Named turns come first, each shown by rows before and after it. Which turns, in which order, take the first row of each pair that follows to the second? Write the first one first, as in the answered first pair.
turn Z942:
[-30.7  10.4 -12.3  38.0 -12.1  15.4  -5.6  12.8]  ->  [-12.7 -22.2 -22.2  16.2 -40.9 -12.7   3.1 -21.2]
[  7.8 -28.8 -15.4   0.6 -54.3 -19.7 -14.3   6.1]  ->  [ 23.4 -38.2  -9.7 -33.0 -14.0 -11.3 -24.5  10.2]
[  5.4 -34.2 -22.0  17.9 -30.2 -30.8  -2.9 -29.2]  ->  [ 29.8 -35.2 -14.0 -30.2  22.0 -14.5 -12.5 -20.5]
turn Z584:
[ 11.9  -6.6  10.1   4.2  23.9   0.0 -11.7  -1.3]  ->  [  4.4  -3.0   8.3  20.8  16.7   8.3 -17.2   6.2]
[ -3.5  -5.8 -31.1  42.1  13.3  17.1  48.7 -37.6]  ->  [ 33.3 -30.0 -18.3 -20.2  46.1  14.2  28.9 -40.1]
[ -0.8  42.6  26.7 -35.7  28.6  39.5  -9.2   2.9]  ->  [-18.5  41.1  17.2 -11.5  12.8  46.9 -26.0  24.9]
[-17.7  48.8  32.3 -13.6   1.4  -9.9   9.4  13.0]  ->  [-11.3  33.9  33.9 -42.8   8.8  -7.1  -8.4  27.2]
turn Z593:
[ -6.6 -35.3   5.4 -27.3 -30.4 -44.3 -44.1  -6.9]  ->  [-10.2 -35.0  -4.8   2.9 -38.8 -55.2 -21.7 -30.1]
[-21.4  -1.6   1.0   5.7 -33.6 -35.3  15.1 -30.6]  ->  [  5.3 -20.4 -21.7  28.6   5.0 -12.4  21.4 -38.7]
[-68.5 -37.9 -16.7  10.3 -43.2 -19.1 -24.3  27.3]  ->  [-54.8 -42.9 -38.8  45.0 -34.7 -17.4  -3.9   9.3]
Pairs:
Between the rows of a pair lie 2 to 4 turns.
[ 41.7 -50.4  -7.1 -46.4  28.9  19.1 -27.1 -33.0]  ->  [-33.5  23.6  43.8 -46.5   4.4  37.0 -41.2  28.5]
Z942, Z593
[ -2.5  22.6  -5.2  52.4   6.1  -3.6  52.8 -34.8]  ->  [-19.4  10.3 -27.3  74.7 -12.9  19.2   9.7   8.1]
Z584, Z584, Z584
[ 11.2  -7.0  23.6 -81.2  -7.0  -2.5  -5.9  21.1]  ->  [-21.7 -21.0 -10.2 -12.0 -70.2  -3.8 -11.1  38.6]
Z584, Z942
[-35.1   2.8  -8.4  71.5  -3.1  25.7   2.7  29.5]  ->  [  5.0 -26.0  -6.3   8.3  36.8  40.4 -40.9  44.7]
Z593, Z584, Z584, Z584
[-29.9  17.9  12.4  37.1 -25.2   8.2  13.3   2.4]  ->  [ 29.7 -33.4  -9.1  -1.9  30.9  11.6   3.9 -27.1]
Z942, Z593, Z942
[-28.5  66.9  40.3  -2.0  24.2  -1.7  21.5   6.6]  ->  [ 40.6  -9.6   5.9 -32.1  58.0  -7.4   7.2 -31.2]
Z942, Z593, Z584
[-54.6  89.6  49.9 -14.0 -29.4 -46.8  11.5  22.0]  ->  [-65.4  43.5  10.8  22.2 -76.1 -35.7 -32.1  59.0]
Z942, Z942, Z584, Z584
[ 70.3 -23.4 -23.9  -2.0  37.4  -7.0  32.6 -75.9]  ->  [ 32.2  28.1  32.2 -73.6  70.0  30.1 -22.4  12.9]
Z942, Z593
[ 11.3 -61.3 -37.9  47.2  -7.6 -10.1  16.1 -32.6]  ->  [ -4.3   0.9 -17.9  66.4  26.9   5.4  55.1 -36.0]
Z593, Z942, Z942, Z584
[-14.1  54.1  53.9 -39.2 -28.3 -25.6  26.6 -58.4]  ->  [ 38.8  27.4  37.9 -67.8  57.7  12.5   1.1 -46.9]
Z593, Z942, Z593, Z593
[-45.4  75.4  57.7 -31.1  26.4  39.7 -20.0  75.8]  ->  [-55.1  87.7  55.4 -15.4  18.0  40.6 -14.2  68.0]
Z584, Z584, Z584, Z584
[  7.1 -43.2   0.4 -48.0 -49.8 -47.3 -17.5 -20.3]  ->  [-45.0  47.4  17.9  38.2 -17.7 -21.2  43.6 -24.3]
Z942, Z584, Z584
[ -3.1  -8.4  23.3 -58.6  -7.6 -18.9   9.7  -7.1]  ->  [  8.7   3.9  -7.4  24.1  36.0   8.2  31.2 -28.2]
Z942, Z593, Z593, Z593
[ -4.8   8.1  43.3 -41.6  16.6   1.5 -23.8  21.6]  ->  [-36.8  37.0  27.0  30.9 -18.0  -3.4  10.9  12.5]
Z942, Z593
[ -3.4  -9.1  33.8 -55.5 -25.5 -26.5  -9.9 -12.9]  ->  [-34.2  40.4  47.5 -12.7  -9.4   7.4   5.0   8.9]
Z942, Z942, Z584
[ 25.9 -38.6  -7.1   4.2  -3.6  -5.0 -68.9  27.2]  ->  [ 29.1   3.5 -22.1  72.5  36.7   7.4  -7.8 -13.1]
Z942, Z942, Z584, Z593
[-20.0  18.8  41.3 -45.2  10.8  26.1 -28.1  41.6]  ->  [-42.8  11.9  19.0  21.8 -67.6 -22.4   4.8   3.2]
Z584, Z942
[-14.3  -2.5 -27.8 -42.7  26.2   2.8 -33.3   4.7]  ->  [-43.6  11.8 -39.6  11.1 -23.0 -12.5 -15.2   4.4]
Z942, Z942
[-31.5  43.5  10.9 -42.8 -64.5  -4.1  -1.0   0.2]  ->  [ 16.0  37.6  15.2 -83.7   8.2  -7.0  10.6 -24.1]
Z593, Z942, Z942, Z593
[-59.9  32.1  34.6   7.8 -57.7 -23.7  21.5  16.3]  ->  [  3.0  -5.3  44.0 -88.5  -7.7 -32.0  -1.9  -2.7]
Z942, Z942
[  4.9  -9.3 -23.4  63.7   3.1  29.7  36.5   2.9]  ->  [-16.5  22.3   3.5  52.0   2.4  39.1  23.6  32.8]
Z593, Z593, Z584, Z593
[  8.3 -33.7   9.6 -32.1   7.7  22.1 -66.6  42.3]  ->  [-26.8 -23.2 -17.2  58.1 -53.6   5.2 -32.4  18.2]
Z942, Z942, Z593
[  1.0 -17.2 -42.5  60.5 -22.8  26.3 -16.9  18.2]  ->  [-23.3   4.8  -8.2  15.7 -56.3   8.1 -35.4  39.0]
Z593, Z593, Z593
[-30.1  17.2   8.9  46.3  -6.8  23.0  14.7 -30.7]  ->  [ -9.7  10.8   4.6  38.3  24.4  30.7  17.6 -35.2]
Z593, Z584, Z942
[-26.3   5.2 -18.1  31.1 -23.9  12.0 -47.8  74.9]  ->  [ -6.9 -25.7 -26.5  18.4 -73.2 -47.6 -22.1  12.0]
Z593, Z942
[ -7.9  24.8  18.5 -25.5  -6.2   5.2 -19.7  19.0]  ->  [ 25.3   3.7 -12.5   7.0  28.6  17.5   1.3 -15.5]
Z593, Z593, Z593, Z584
[  0.1 -29.6 -37.6  51.3 -48.4  22.6   8.1   6.7]  ->  [  0.5   7.3 -18.2  30.6  18.5  67.5  -3.5  43.6]
Z584, Z584, Z942, Z584
[ 10.9 -21.1  -1.2  24.8  38.4  38.9  -4.8  17.7]  ->  [-31.8 -17.1  11.3  22.0 -38.8   8.9 -11.3  30.2]
Z942, Z593, Z593, Z942
[ 16.5 -26.5   7.1 -18.6  56.4   9.3 -25.6  16.2]  ->  [-30.3  -4.2   6.5  19.8  16.6  20.8 -30.2  49.8]
Z584, Z593
[-40.0  20.0  12.9  15.3 -12.4  26.1   3.4  35.9]  ->  [-30.0   8.3  -1.9  43.4   5.8  37.1  17.5  23.4]
Z593, Z593
[ 12.3   4.6  28.2 -35.7  33.1  40.7 -44.9  54.5]  ->  [ 22.9 -15.4  12.5 -16.1 -55.1 -49.3  22.3 -51.2]
Z942, Z593, Z942, Z584
[ -4.3  29.2  30.1  11.1   1.6 -12.4  24.5 -49.3]  ->  [ 27.1   7.9  25.1 -17.7  44.5   0.9   4.9 -35.0]
Z942, Z593, Z593
[-27.1   9.3  14.9   1.9 -53.7 -14.9 -18.6  26.5]  ->  [  9.5  -9.6 -31.0  63.5  -1.9  11.0   0.3  -7.5]
Z593, Z593
[  4.2 -53.4 -56.9  52.1 -44.1  -2.9  -4.6  -4.0]  ->  [-21.1 -38.6 -43.1  51.5 -61.8   0.4  -9.2  25.0]
Z942, Z593, Z584
[ -0.4 -43.8  20.2  39.0  48.0  63.9 -28.7   6.0]  ->  [-53.2 -13.9  50.7  39.3 -27.2  42.3 -35.7  28.2]
Z593, Z942
[ 20.0   8.7 -26.4 -15.2  55.3  22.6   0.6  38.1]  ->  [ 37.4   7.6 -16.0 -41.4  51.4   3.0  14.0  21.0]
Z942, Z584, Z584
[ 40.1 -22.7   1.4  -8.4  22.1   6.2  -0.3  -9.2]  ->  [ 30.8 -21.1 -12.3  28.7   8.8  14.5  -8.4   2.0]
Z942, Z942, Z942, Z593
[-12.0  23.6 -49.4  99.1  17.0  42.7 -10.5  11.6]  ->  [-21.4   0.3 -51.6  94.4 -36.8  20.1 -31.7  12.0]
Z593, Z942
[  1.0   3.6  30.3 -60.7  25.0  20.2   2.6  27.7]  ->  [ 23.5  -5.5 -12.8  -0.8  60.0  35.5  29.8  -9.0]
Z593, Z593, Z593, Z593
[ 44.7 -73.6 -24.4 -20.4   0.2 -12.2   3.0 -37.9]  ->  [ 10.1 -51.4 -44.4  60.9   1.4  35.3   3.7   0.2]
Z584, Z593, Z584, Z593
[-20.1  -1.8   7.0 -32.0  -4.2  17.2 -32.2  47.4]  ->  [-35.8  25.2  17.4 -17.7   2.1  21.4 -11.0  40.2]
Z584, Z584, Z584, Z942
[-61.3  64.8  31.8  -3.0  23.3  17.7   6.0  26.1]  ->  [-11.9  -9.5  21.8 -80.5  18.8   3.2 -48.5  27.3]
Z942, Z942, Z584, Z942
[ 29.8  44.1  -4.7   0.2  36.7  10.2  36.5 -10.1]  ->  [ 10.0  46.3  20.9 -34.1 -12.8 -22.5  31.3  -9.0]
Z942, Z584, Z593, Z593
[ -8.1   7.6  -9.0 -36.1  43.9  44.1 -45.6  66.8]  ->  [-26.2   3.5 -36.8  55.8 -67.4 -27.5  30.4 -23.9]
Z584, Z942
[-21.0   2.8 -29.9  33.0 -12.8  24.2  -4.8  25.3]  ->  [-11.5  -4.8 -35.0  40.0 -30.3   3.6  17.8  -2.8]
Z942, Z593, Z593, Z584
